In the rows, zero is written as 128.
Rotation paths and how fast each direction turns (degrees a step):
Each turn is a multiple of 5 degrees from 10 to 175, or 0.
Each row of a path follows its step; steps can be skipped.
path 1
step 4: [131 128 123 125 118 120 120 121 124 132 140 130 133 117 131 133 126 131
 124 133 129 135 124 140 129 120 135 125 129 141 130 127 124 117 138 116
 126 124 136 133 129 127 129 124 138 130 135 122 122 136 136 128 118 132
 128 140 132 130 124 130 138 126 132 144]
step 5: [129 130 119 114 114 130 137 126 130 121 134 129 133 111 127 130 117 127
 125 119 120 126 126 131 121 113 132 140 131 131 127 128 126 114 136 123
 133 126 132 140 123 127 128 136 138 130 131 123 135 126 131 131 122 131
 120 123 130 125 124 131 134 119 133 131]
step 6: [129 136 124 118 117 126 136 127 121 141 129 130 134 114 131 129 131 123
 133 133 126 135 120 121 128 120 117 132 128 129 131 128 132 129 133 119
 136 118 140 135 124 127 120 128 140 128 132 133 130 118 126 131 119 130
 122 131 131 130 122 136 121 121 139 115]
step 7: [117 124 119 110 126 122 121 126 115 136 135 126 132 114 125 130 128 132
 124 128 128 136 127 123 132 122 125 136 126 134 121 134 134 130 132 116
 122 119 136 129 138 123 129 128 132 136 141 134 138 125 132 131 124 129
 132 137 119 125 122 128 126 135 126 124]
step 9: [121 129 119 125 120 128 130 116 130 138 131 126 132 124 130 143 126 125
 129 123 122 130 121 132 129 127 136 140 127 119 149 138 126 134 141 120
 132 127 132 126 130 128 124 123 134 137 133 123 130 129 132 130 132 138
 129 132 126 119 126 136 130 119 139 128]
step 10: [125 132 108 129 122 126 126 116 122 132 132 122 139 123 133 136 129 134
 122 128 127 131 126 127 124 123 130 136 140 126 135 132 132 128 123 125
 126 125 137 129 134 130 117 130 137 122 134 124 130 123 137 120 118 128
 129 130 130 122 126 145 143 136 132 123]
step 11: [124 136 116 127 119 120 130 120 121 127 117 125 133 121 134 130 129 137
 130 117 122 132 132 128 128 120 131 145 130 136 120 128 137 124 127 127
 125 129 131 130 134 135 127 117 139 136 138 134 134 125 126 129 135 121
 124 118 130 126 125 133 138 127 135 114]
step 12: [125 135 114 124 117 121 128 126 122 140 128 130 124 125 136 129 128 122
 133 127 128 130 123 137 133 125 136 128 122 142 128 132 131 137 131 119
 126 115 133 129 121 138 128 115 136 127 132 141 128 122 129 120 143 137
 132 124 122 129 128 135 134 127 129 122]
step 14: [124 124 127 130 125 122 130 116 120 135 126 134 129 117 139 132 143 139
 133 135 127 126 128 132 121 130 142 132 124 128 133 131 131 120 129 125
 132 136 144 125 123 136 123 128 142 130 125 135 130 137 136 127 128 124
 132 126 140 119 121 131 132 123 129 122]
step 15: [125 132 114 124 114 126 129 114 119 129 137 127 127 121 127 127 136 129
 136 128 135 133 125 130 130 128 135 128 126 142 130 128 137 128 138 133
 118 138 134 132 128 131 128 124 144 134 128 121 133 144 139 124 130 129
 126 126 122 125 128 134 133 119 133 134]
step 17: [122 130 128 112 130 126 140 121 124 137 128 132 129 124 141 121 127 116
 128 122 127 131 127 131 122 125 137 130 125 131 120 135 133 123 134 124
 132 119 141 124 130 134 125 128 141 140 134 130 137 128 122 128 119 128
 123 127 135 135 126 127 128 111 128 120]
Directions:
[125 128 132 126 128 128 126 129 129 129 132 129 125 128 129 129 131 128
 128 131 128 128 129 130 128 128 130 128 127 127 126 129 127 130 124 127
 130 127 127 129 129 129 127 126 127 131 131 128 131 125 128 128 130 128
 126 128 127 129 130 127 127 129 126 127] => 70
[128 128 129 128 127 128 127 127 129 128 129 127 127 127 128 129 129 129
 128 129 128 128 127 129 128 129 128 129 126 125 130 127 124 124 127 125
 126 133 127 130 128 130 128 127 127 131 126 125 126 130 130 128 126 131
 129 128 129 126 130 130 129 129 126 128] => 70
path 2
step 2: [115 117 131 118 128 131 120 126 128 120 136 133 122 124 120 129 120 130
 124 120 123 139 130 132 123 128 129 124 139 126 129 134 129 130 136 139
 137 123 122 132 122 129 139 129 126 120 132 125 125 119 117 134 131 131
 133 124 120 120 125 123 126 125 131 127]
step 3: [127 128 135 127 113 133 119 124 120 129 122 136 130 128 127 133 123 125
 126 133 139 134 122 121 130 138 135 121 130 110 126 127 137 131 125 134
 131 123 129 131 130 133 127 138 130 135 124 126 124 133 127 138 134 124
 127 137 128 119 135 121 135 121 131 126]
step 4: [127 127 142 119 136 121 122 129 132 124 127 133 125 120 123 127 128 116
 124 129 127 136 128 133 126 141 133 121 134 134 127 115 133 126 139 131
 130 131 128 125 128 139 131 123 140 131 131 121 125 130 132 115 142 129
 127 136 131 121 128 128 126 136 130 132]
step 6: [126 116 142 119 126 135 116 136 130 131 132 130 122 126 124 126 131 122
 124 127 131 136 122 128 127 125 127 121 136 119 137 122 126 125 137 135
 135 121 128 125 122 129 124 132 119 120 122 123 126 122 130 131 119 131
 122 131 120 116 121 120 133 123 132 122]
step 8: [128 125 136 117 141 132 122 118 128 115 131 139 123 119 123 132 131 122
 124 130 140 141 132 124 126 138 131 127 127 124 122 129 129 130 130 130
 127 128 118 134 123 126 125 127 133 131 125 117 120 136 124 122 130 127
 130 136 126 123 137 128 125 127 138 134]
step 9: [128 125 135 117 115 137 134 132 132 124 117 119 123 126 123 133 122 128
 123 136 120 138 122 134 128 143 131 117 135 133 126 122 127 132 128 133
 136 130 126 126 126 132 127 129 119 134 129 119 132 131 124 128 135 132
 126 129 122 118 124 117 118 122 125 131]
step 12: [129 116 138 120 126 125 118 116 129 130 132 138 123 117 128 125 131 125
 120 136 126 141 134 123 128 131 138 125 136 126 116 131 129 117 123 130
 130 126 124 128 126 126 131 122 123 131 133 122 126 128 126 128 133 132
 131 141 127 121 132 114 124 128 123 131]
step 13: [123 127 129 114 114 127 129 132 133 116 128 134 128 127 124 133 124 124
 124 127 130 126 121 131 121 134 127 124 131 127 123 126 122 133 130 147
 132 131 126 128 117 137 128 137 125 137 116 114 121 130 129 128 131 128
 125 126 128 117 131 128 126 129 126 133]
step 14: [119 129 144 123 132 143 127 125 131 132 115 134 128 123 119 131 129 126
 128 127 135 137 125 125 133 130 138 128 134 132 122 115 136 131 134 124
 135 128 130 123 121 132 132 132 134 121 126 132 125 130 128 132 129 119
 122 128 113 120 123 125 131 127 128 131]
step 15: [130 116 141 125 125 134 122 125 129 125 134 127 120 128 116 121 119 124
 128 126 120 140 124 136 126 136 131 127 124 120 134 129 132 124 127 123
 129 124 125 114 129 138 124 131 129 124 127 121 125 139 138 132 128 136
 132 137 130 124 138 131 121 128 127 131]
step 18: [116 115 137 130 131 134 115 124 128 131 116 127 131 123 115 135 128 123
 128 122 132 138 126 135 126 136 138 130 131 134 122 129 130 127 131 135
 129 121 135 131 126 140 134 137 124 137 129 127 115 133 125 127 127 126
 127 126 123 120 134 126 121 132 131 132]
Directions:
[131 127 131 128 130 129 129 127 127 131 126 126 128 127 130 129 130 128
 128 132 128 128 129 128 128 130 127 123 126 125 128 126 129 126 127 127
 127 129 131 127 130 129 129 129 126 127 128 128 130 127 127 129 126 132
 127 127 125 126 128 127 129 129 126 128] => 130
[124 132 127 128 129 128 131 126 128 127 131 129 128 126 128 128 128 130
 127 128 132 128 129 127 126 128 126 126 128 130 129 126 127 128 130 129
 130 130 130 127 125 128 130 130 130 125 128 128 129 128 128 126 130 130
 130 127 128 128 129 130 129 130 126 128] => 120
[129 128 129 132 128 129 128 127 127 129 126 130 128 129 130 128 125 128
 130 129 130 127 126 128 128 127 128 129 131 127 131 130 128 132 128 128
 130 129 128 128 129 129 129 130 129 128 126 129 125 125 128 127 127 126
 126 127 129 124 126 127 130 130 125 129] => 100
path 3
step 0: [131 131 134 120 128 128 128 126 139 129 127 125 126 131 140 130 128 134
 138 123 138 127 137 128 124 140 129 122 124 134 111 137 131 122 129 124
 135 123 130 134 128 138 138 128 124 122 129 130 112 125 110 119 120 126
 124 125 120 122 129 136 126 125 119 127]
step 1: [130 137 129 128 128 131 136 128 137 123 140 125 123 129 132 125 131 131
 123 129 136 131 132 120 130 132 125 127 125 117 126 140 133 119 140 126
 144 128 126 121 135 135 119 141 115 125 137 128 123 130 111 131 133 138
 124 130 132 128 132 123 130 139 132 124]
step 2: [129 127 129 130 123 119 122 130 142 139 138 135 127 136 126 133 134 124
 130 134 124 135 128 132 131 122 133 127 128 127 130 135 140 136 132 141
 128 136 127 131 125 129 129 131 111 139 141 124 116 124 123 123 130 134
 124 135 132 117 127 114 125 129 133 121]
step 3: [124 134 122 137 117 125 124 128 126 128 132 131 118 132 137 128 127 128
 129 109 131 122 126 126 125 136 126 135 132 136 119 136 126 136 124 145
 130 127 125 133 123 130 134 139 118 127 133 124 122 122 128 124 122 142
 127 132 118 120 119 126 125 117 125 125]
step 4: [118 131 125 125 124 136 125 133 120 129 129 130 127 142 135 125 126 133
 124 117 125 126 146 132 129 136 134 129 120 124 129 137 124 121 127 131
 136 132 132 124 131 108 125 133 116 122 141 129 125 125 119 126 133 135
 132 131 117 127 128 129 135 130 124 138]
step 5: [125 130 125 129 125 121 123 133 142 132 123 134 123 141 133 123 127 135
 143 131 122 129 132 127 132 123 131 133 124 128 117 134 116 122 149 123
 130 139 124 128 128 119 128 129 123 124 134 132 108 124 125 123 127 120
 128 132 124 125 127 132 128 135 133 127]
step 8: [127 134 121 145 115 116 123 124 143 131 128 126 128 137 127 123 117 131
 132 122 123 127 139 135 128 132 127 128 117 136 135 132 120 120 126 134
 122 129 129 123 127 125 127 136 127 133 130 116 116 132 138 121 134 138
 124 127 133 123 127 133 126 127 126 123]
step 10: [125 126 125 122 122 134 127 129 139 127 122 133 133 131 140 125 124 136
 133 136 125 128 136 134 137 132 120 133 134 128 121 128 124 122 127 121
 139 120 122 127 131 120 137 135 124 126 136 137 119 117 124 126 132 133
 137 122 126 136 142 122 136 130 127 110]
step 12: [133 126 133 126 122 130 132 132 135 137 142 118 129 119 140 121 125 137
 125 119 120 136 134 129 127 128 117 141 118 125 126 133 139 124 125 134
 123 129 119 118 122 139 124 126 119 132 123 131 119 130 120 122 127 137
 120 133 129 122 123 125 127 130 125 120]
step 15: [131 119 129 126 124 134 133 130 126 139 143 125 129 134 135 127 127 135
 132 124 125 121 123 127 139 133 119 129 121 135 123 139 129 134 128 120
 131 129 124 124 128 123 134 129 128 122 145 136 108 127 114 135 135 133
 134 132 118 127 125 126 121 127 132 126]
step 16: [141 137 127 126 128 127 124 138 124 123 127 135 126 137 138 135 139 134
 133 131 124 129 134 125 128 140 123 138 118 134 115 138 128 123 140 133
 124 131 128 123 121 138 135 130 119 134 144 130 122 119 120 133 128 130
 126 123 131 131 137 126 126 130 125 132]
Directions:
[129 129 130 128 129 129 129 130 129 126 129 128 127 128 127 127 129 129
 130 131 129 131 127 129 128 129 127 128 131 125 130 129 128 128 128 129
 129 131 128 125 128 134 127 127 127 130 130 131 126 130 128 127 127 126
 130 127 130 128 128 130 128 126 128 129] => 70
[130 129 128 128 128 127 127 127 129 128 129 128 125 131 129 129 131 128
 126 129 127 129 128 128 127 123 126 130 127 126 127 128 126 126 129 128
 124 129 129 126 128 129 126 127 130 129 128 128 128 125 129 129 128 126
 128 130 126 128 128 123 127 129 126 126] => 100
[128 126 127 129 132 131 131 127 126 127 131 129 127 126 129 127 127 129
 125 127 129 128 130 126 131 126 126 128 125 126 129 129 128 129 125 128
 127 129 126 127 130 127 127 129 127 126 128 130 129 130 127 127 126 129
 129 131 127 128 130 127 130 128 130 127] => 130
[128 127 129 128 126 128 127 129 129 125 126 127 130 130 129 128 129 129
 127 128 128 127 128 129 130 130 128 127 127 126 127 129 123 130 128 127
 129 125 131 128 129 128 129 125 130 128 128 133 128 127 128 126 128 129
 128 129 125 126 128 129 127 131 131 129] => 70
[130 127 128 125 129 128 130 124 130 127 129 127 127 128 127 129 128 129
 130 131 126 127 123 127 129 128 130 126 128 128 129 125 127 128 130 126
 132 127 127 129 128 127 127 131 127 127 128 128 125 128 128 130 129 128
 129 127 126 129 130 126 129 129 130 128] => 80
path 4
step 0: [133 120 128 130 130 124 129 123 127 117 137 122 128 130 115 123 127 131
 130 132 127 130 148 134 141 119 123 124 134 126 123 121 133 130 134 120
 130 139 122 134 126 132 131 135 113 124 128 132 126 126 122 131 138 133
 131 129 111 121 133 120 120 125 124 131]
step 1: [127 125 140 127 123 133 126 131 135 123 133 128 128 141 127 121 146 121
 131 120 117 139 118 123 132 134 116 127 135 124 133 130 141 132 130 130
 129 133 129 136 141 126 130 133 123 125 128 129 134 130 134 116 123 130
 137 121 126 131 132 131 120 127 118 136]
step 2: [134 121 120 135 128 128 132 136 124 114 131 121 121 127 126 127 131 144
 131 132 131 130 124 123 136 132 127 135 139 119 137 136 137 133 143 129
 124 124 131 123 137 138 113 132 125 122 130 124 128 131 125 125 124 126
 113 129 119 127 121 127 126 133 136 135]
step 6: [125 126 133 132 140 122 117 130 118 122 130 135 116 132 134 138 131 140
 131 140 128 120 124 121 132 128 121 128 133 132 122 131 126 135 139 129
 131 138 136 122 118 127 131 133 127 124 142 138 120 129 134 138 128 140
 129 126 135 124 129 133 133 134 132 127]
step 8: [128 112 130 137 121 136 128 132 121 121 125 114 124 142 134 129 127 116
 139 134 127 120 124 127 135 119 121 138 128 129 121 131 115 119 129 131
 123 130 125 127 132 119 138 130 117 124 127 128 121 132 129 127 123 127
 119 126 133 124 132 136 130 123 135 121]
step 10: [119 128 130 123 130 122 127 135 124 120 126 133 131 130 136 126 132 121
 134 137 127 128 127 114 136 132 135 137 124 116 124 117 138 126 129 129
 128 138 125 125 131 132 141 133 126 130 133 135 131 124 122 120 115 120
 126 122 123 118 117 136 122 133 119 115]
step 12: [124 133 123 135 123 127 128 132 119 117 122 133 128 143 128 134 130 138
 141 118 128 122 128 118 130 136 129 131 129 132 129 125 129 134 116 127
 139 125 122 130 128 123 124 121 112 133 130 131 133 141 125 128 121 121
 134 109 127 134 126 132 124 120 126 131]
step 13: [135 134 126 109 124 124 134 118 123 113 115 125 128 130 129 135 128 136
 130 127 128 133 137 136 130 137 133 137 129 117 125 134 131 128 127 130
 131 127 135 133 131 127 117 126 120 121 132 122 123 125 131 129 126 142
 130 126 120 122 131 122 143 125 125 132]
step 15: [140 132 124 135 125 134 126 136 126 124 127 130 114 116 139 125 129 140
 124 136 128 133 129 134 138 142 134 125 123 122 120 138 123 120 131 129
 122 126 128 130 123 122 131 130 130 118 133 123 117 130 143 123 130 126
 130 123 126 140 136 135 129 134 125 132]
step 16: [128 132 140 137 127 134 133 141 131 125 123 126 131 122 115 136 124 138
 132 129 138 114 133 139 126 122 122 128 122 132 128 120 137 118 133 125
 135 123 129 129 119 131 138 129 128 123 136 132 125 140 132 118 116 126
 128 128 123 130 136 122 126 126 126 121]
step 17: [120 121 129 133 128 132 127 119 116 127 122 128 125 122 123 134 139 135
 119 131 125 131 129 135 124 123 116 127 125 113 126 134 121 127 130 133
 132 140 121 133 130 134 142 133 121 123 127 125 117 136 124 116 132 136
 135 133 136 121 132 138 132 127 118 129]
Directions:
[127 128 126 128 129 127 127 126 129 129 125 129 126 130 128 127 128 130
 130 127 128 127 128 126 126 125 123 127 130 128 128 130 128 131 127 131
 128 127 129 129 128 130 127 129 125 129 125 130 129 130 130 128 127 131
 130 128 125 126 129 127 127 130 128 128] => 65
[130 130 129 127 127 122 127 130 129 125 127 130 124 128 126 128 127 128
 128 127 132 128 128 129 128 127 129 128 126 130 127 128 127 129 129 126
 128 129 128 127 127 128 128 125 128 128 131 128 129 129 126 128 127 129
 130 128 129 124 127 125 128 129 127 129] => 110
[128 125 127 128 126 127 125 129 125 127 128 128 129 129 125 127 128 128
 130 132 129 126 127 128 129 128 129 127 128 127 126 130 128 130 128 129
 128 128 129 129 128 129 129 129 130 130 129 131 127 130 126 126 131 127
 128 126 127 129 124 130 130 127 132 127] => 170
[128 129 128 129 129 127 129 128 127 127 127 130 130 129 130 128 129 124
 128 126 128 125 127 126 129 128 130 128 126 127 123 126 127 128 125 128
 127 128 130 125 129 128 125 127 127 128 126 129 128 125 128 130 129 128
 129 126 127 125 128 129 129 127 129 124] => 25
[127 128 128 128 127 128 130 126 127 127 127 130 129 129 128 131 129 126
 129 128 126 129 126 128 129 129 130 130 130 125 129 127 130 129 131 131
 128 126 128 127 130 131 127 131 129 129 130 129 129 129 127 127 130 128
 132 130 132 125 130 126 130 129 129 128] => 90
[128 128 132 126 128 127 128 128 127 125 126 129 129 125 126 131 132 128
 128 128 124 125 128 130 125 126 127 129 127 126 127 129 130 130 128 129
 128 128 129 126 130 128 126 126 128 130 129 126 128 128 128 129 125 130
 125 129 128 128 127 131 127 126 129 130] => 95
path 5
step 2: [136 118 108 129 131 120 131 123 131 129 133 129 129 111 134 123 133 123
 140 126 137 128 123 146 133 124 127 137 134 126 119 125 127 135 137 122
 137 123 126 130 133 124 132 131 125 126 127 130 129 124 129 127 134 133
 136 120 128 135 133 132 131 121 118 140]
step 3: [129 123 122 121 123 122 132 123 142 118 133 126 124 138 124 118 132 139
 131 123 129 122 121 119 117 112 129 133 117 121 118 132 128 131 122 126
 123 139 130 119 119 140 127 124 128 132 129 126 133 125 128 131 130 126
 121 121 120 121 129 125 113 133 132 122]
step 5: [126 127 123 143 127 122 127 114 137 134 130 116 123 127 132 127 119 133
 128 134 140 132 131 125 130 136 121 134 110 139 128 124 138 126 145 129
 135 131 129 132 123 130 122 126 127 136 123 129 130 128 138 121 131 142
 120 125 133 129 134 119 128 128 127 130]
step 6: [125 122 128 141 129 140 132 128 134 113 137 125 129 124 127 121 134 127
 137 130 122 136 119 138 127 125 133 133 131 121 117 127 125 142 125 128
 131 128 138 133 122 128 127 135 120 132 128 129 124 133 131 127 122 125
 141 134 127 131 116 117 129 128 144 123]
step 8: [116 121 123 129 121 123 122 115 134 116 129 134 140 128 134 128 128 140
 121 134 125 137 130 125 119 133 123 131 135 122 125 127 131 134 133 127
 116 111 131 128 130 113 129 126 137 134 127 126 139 121 128 124 122 130
 129 118 127 127 140 125 130 127 129 127]
step 11: [133 116 125 143 128 126 128 126 133 128 135 134 126 127 126 123 141 128
 126 129 126 125 104 116 125 119 130 126 121 128 132 121 131 125 133 128
 114 127 127 135 125 137 131 133 135 133 118 124 124 121 130 140 130 124
 130 123 127 126 139 125 136 125 121 120]
step 13: [122 130 124 128 125 120 121 120 128 125 126 122 125 136 125 139 120 125
 126 134 126 122 127 124 135 128 122 132 119 138 128 124 129 123 138 116
 140 123 132 123 124 125 139 142 135 128 131 136 124 124 127 141 130 129
 134 125 134 119 135 120 110 120 136 131]
step 14: [132 123 126 139 130 128 135 129 128 132 139 133 119 137 132 137 119 125
 134 133 122 132 121 126 117 125 142 120 137 129 115 128 136 135 142 135
 125 126 135 128 129 127 122 132 122 137 135 132 136 127 127 125 130 123
 128 117 130 146 122 131 131 123 131 122]
step 15: [139 133 111 131 131 130 135 125 123 130 130 127 122 117 120 118 125 123
 123 132 135 139 124 127 136 117 122 138 135 126 121 131 121 127 131 121
 129 126 134 127 123 135 131 128 126 131 127 123 126 113 133 132 124 125
 125 126 127 113 117 124 128 123 112 136]
step 16: [126 119 124 124 131 120 133 117 129 122 131 130 133 132 128 134 136 137
 126 126 133 122 130 144 114 115 128 125 126 111 127 131 134 123 134 122
 125 128 123 137 116 130 134 121 127 125 137 129 130 126 124 132 125 131
 131 115 132 131 136 123 118 135 136 136]
step 17: [135 136 126 140 120 137 128 135 141 125 123 136 121 143 126 135 125 135
 126 131 136 133 122 122 128 129 120 134 130 129 127 122 128 138 133 136
 135 128 127 123 135 136 142 120 135 125 132 127 134 130 139 132 127 132
 134 121 116 127 129 133 117 123 128 117]
Directions:
[132 127 127 128 129 129 129 126 126 127 132 130 129 127 129 129 130 126
 126 127 128 129 127 124 128 124 129 129 129 129 126 128 126 127 124 126
 127 131 128 126 129 126 126 127 126 127 127 127 130 127 128 128 129 130
 128 130 130 129 129 129 127 127 129 128] => 90
[127 130 127 131 129 128 129 129 130 124 127 129 130 126 129 128 126 127
 130 129 129 124 127 128 125 129 124 129 129 127 129 128 129 128 127 126
 128 131 129 127 127 127 128 130 127 127 127 129 130 132 128 126 124 130
 126 128 129 128 128 128 130 130 126 126] => 25
[129 130 128 130 130 128 128 128 131 129 129 131 129 128 127 127 128 129
 128 128 126 130 128 128 128 126 129 130 128 126 128 128 126 128 128 127
 128 130 129 131 124 128 127 130 127 125 128 127 123 128 127 127 132 128
 130 126 127 128 129 129 132 130 126 130] => 80
[128 129 127 127 125 127 127 129 127 128 126 129 125 127 130 126 127 129
 124 130 127 128 127 128 127 126 127 128 128 124 128 130 128 126 127 128
 127 127 127 130 128 127 126 127 128 127 129 123 128 127 126 130 126 129
 126 127 131 126 130 129 128 131 129 126] => 90
